In the rows, 128 means zero.
Rotation paths and how fast each direction turns (degrees a step):
Each turn is a multiple of 5 degrees from 10 to 175, or 0.
Each row of a path follows its step; steps can be skipped.
Rotation 1:
step 0: [123 132 132 130 140 131 124 143 118 132 126 126 133 124 119 128 134 120
 124 129 127 135 123 127 123 115 127 138 124 133 130 130 139 134 137 129
 129 117 127 116 118 125 133 122 136 127 131 122 140 128 125 140 137 126
 120]
step 1: [111 129 126 121 131 124 125 135 113 127 138 119 129 130 138 127 124 140
 124 126 121 131 124 131 121 122 126 135 141 133 126 125 126 128 132 137
 124 127 123 133 113 117 134 128 126 128 137 133 140 125 135 130 130 128
 133]
step 2: [121 131 122 117 143 121 122 132 118 137 126 126 133 124 129 123 128 122
 124 131 129 132 117 128 133 123 127 137 132 125 129 131 117 134 122 126
 112 131 133 117 118 134 121 129 129 140 128 132 133 130 130 116 129 119
 125]
step 3: [123 131 128 125 128 127 125 134 114 125 136 132 134 123 125 127 119 125
 123 116 135 125 122 122 113 115 137 129 121 131 134 132 132 135 141 126
 117 116 130 117 121 136 125 130 131 126 135 134 126 119 137 129 129 126
 128]
step 4: [122 139 135 135 126 114 133 131 113 133 132 133 123 126 135 122 120 130
 126 131 122 127 121 128 129 132 134 125 135 127 133 118 133 130 129 137
 113 119 131 135 113 133 135 122 132 127 130 126 135 124 131 119 125 129
 117]
step 5: [123 140 129 129 126 134 122 137 121 133 124 120 130 126 117 118 124 124
 126 141 119 120 115 131 123 123 113 130 124 125 130 134 129 131 123 131
 119 124 120 121 121 136 122 125 134 126 132 125 132 125 136 125 119 116
 125]
step 6: [126 133 128 129 140 124 121 141 122 128 133 125 133 126 130 133 122 125
 119 119 116 129 127 130 124 115 130 135 126 135 136 132 146 126 127 132
 123 111 121 126 124 126 126 127 139 131 135 129 135 127 120 130 117 133
 129]
step 7: [119 129 125 120 136 131 127 147 120 131 127 126 121 128 137 125 125 138
 126 128 122 132 118 117 120 134 125 131 130 124 133 114 128 123 120 132
 112 130 122 126 121 123 129 134 133 123 132 131 143 129 134 128 131 132
 123]
step 8: [122 135 118 128 133 127 130 139 121 131 129 125 133 118 129 125 131 132
 118 130 129 128 119 133 136 119 127 133 135 131 137 135 123 134 132 126
 111 134 121 114 136 138 123 128 120 133 135 131 138 121 129 133 120 122
 118]
step 9: [121 131 127 139 133 133 124 139 110 118 133 133 138 130 123 131 130 128
 126 116 127 130 125 127 128 121 139 130 128 127 131 130 130 121 126 140
 109 114 128 124 122 128 121 126 124 128 125 131 125 122 135 128 134 134
 123]
Directions:
[124 129 126 125 131 129 128 133 130 127 131 130 128 126 129 127 130 131
 128 129 127 129 127 127 127 125 129 130 127 127 128 127 125 128 127 129
 133 130 128 129 130 129 129 128 127 130 129 129 130 128 125 127 129 129
 130] | 60
[126 128 128 130 128 126 127 124 129 131 127 126 125 127 128 128 128 128
 124 131 129 124 127 129 127 127 126 128 127 125 127 129 124 127 126 129
 126 132 129 125 130 128 127 129 130 128 129 127 130 128 126 127 130 129
 127] | 125
[128 126 128 125 130 126 126 128 130 125 130 126 126 129 128 129 126 127
 128 130 129 129 132 127 128 128 125 129 130 128 127 129 129 129 127 129
 127 126 127 127 127 128 123 131 129 128 127 129 127 130 128 124 127 129
 132] | 85
[131 128 127 124 127 128 127 128 127 131 127 126 129 126 133 126 128 131
 127 128 127 130 130 127 129 128 129 129 126 130 127 129 128 128 127 128
 126 128 126 125 128 124 127 129 125 128 127 125 126 125 127 129 131 128
 128] | 60
Rotation 2:
step 0: [123 118 124 128 124 129 125 134 117 122 118 130 134 134 132 122 124 127
 123 117 134 134 136 113 133 129 120 131 122 119 116 123 134 130 130 135
 122 137 122 123 111 126 142 128 118 130 128 118 130 122 127 130 124 124
 131]
step 1: [133 137 128 130 134 131 133 135 125 120 124 133 119 129 122 125 119 126
 127 130 127 122 134 141 134 125 122 131 109 125 121 129 132 126 125 130
 116 130 123 140 129 134 144 139 140 122 130 122 129 126 132 125 140 119
 129]
step 2: [125 128 132 129 136 132 116 131 128 130 134 121 117 132 125 124 141 123
 129 131 130 114 134 129 122 131 138 140 130 126 134 117 121 140 147 133
 124 127 124 131 132 132 129 130 137 120 123 134 116 127 131 126 136 120
 120]
step 3: [134 126 122 136 125 119 112 126 117 138 123 128 125 121 121 113 131 125
 132 125 124 120 124 132 124 143 132 127 132 121 134 127 125 121 129 128
 125 131 128 137 135 125 114 117 134 129 125 126 132 127 133 124 123 144
 129]
step 4: [121 123 130 114 126 131 134 129 124 138 132 127 140 126 121 125 123 120
 127 138 119 123 121 126 124 120 134 124 121 119 125 139 121 121 125 118
 137 124 131 136 124 129 114 116 123 135 136 131 124 120 128 122 136 132
 125]
step 5: [122 116 135 121 127 126 125 116 130 138 132 131 116 137 129 143 126 125
 128 133 133 131 129 124 143 116 120 128 131 133 127 123 133 123 124 130
 135 127 128 128 118 120 124 132 127 130 148 132 124 131 130 128 126 142
 132]
step 6: [127 132 137 137 135 111 135 132 132 120 126 137 122 120 126 131 125 134
 121 130 139 133 120 119 127 120 125 128 129 128 137 122 131 123 130 124
 127 123 123 126 124 132 140 122 110 119 135 130 131 127 135 133 128 130
 141]
step 7: [131 127 127 128 129 120 130 131 133 138 117 125 126 129 128 128 124 124
 130 120 125 133 136 126 116 135 132 126 123 125 127 139 126 134 127 135
 117 127 125 121 124 116 148 136 114 135 127 133 125 132 142 130 131 113
 130]
step 8: [128 122 130 134 122 118 137 129 128 122 127 131 122 140 137 122 134 119
 127 132 126 116 142 141 129 128 126 123 125 123 133 125 132 124 125 126
 124 132 119 123 130 121 135 130 135 131 114 118 139 126 128 130 134 121
 111]
step 9: [120 138 130 138 125 136 124 116 125 140 130 120 131 128 138 124 130 128
 132 123 123 114 128 129 135 117 129 127 119 117 135 124 125 130 138 125
 122 128 124 132 137 144 129 134 127 129 112 131 130 124 121 120 127 131
 128]
Directions:
[128 128 129 128 128 128 128 128 127 127 131 128 127 130 130 128 128 125
 130 131 130 124 131 131 131 126 127 126 126 131 126 130 130 130 126 128
 128 128 127 128 127 129 126 126 129 131 130 128 128 126 126 126 129 124
 131] | 100
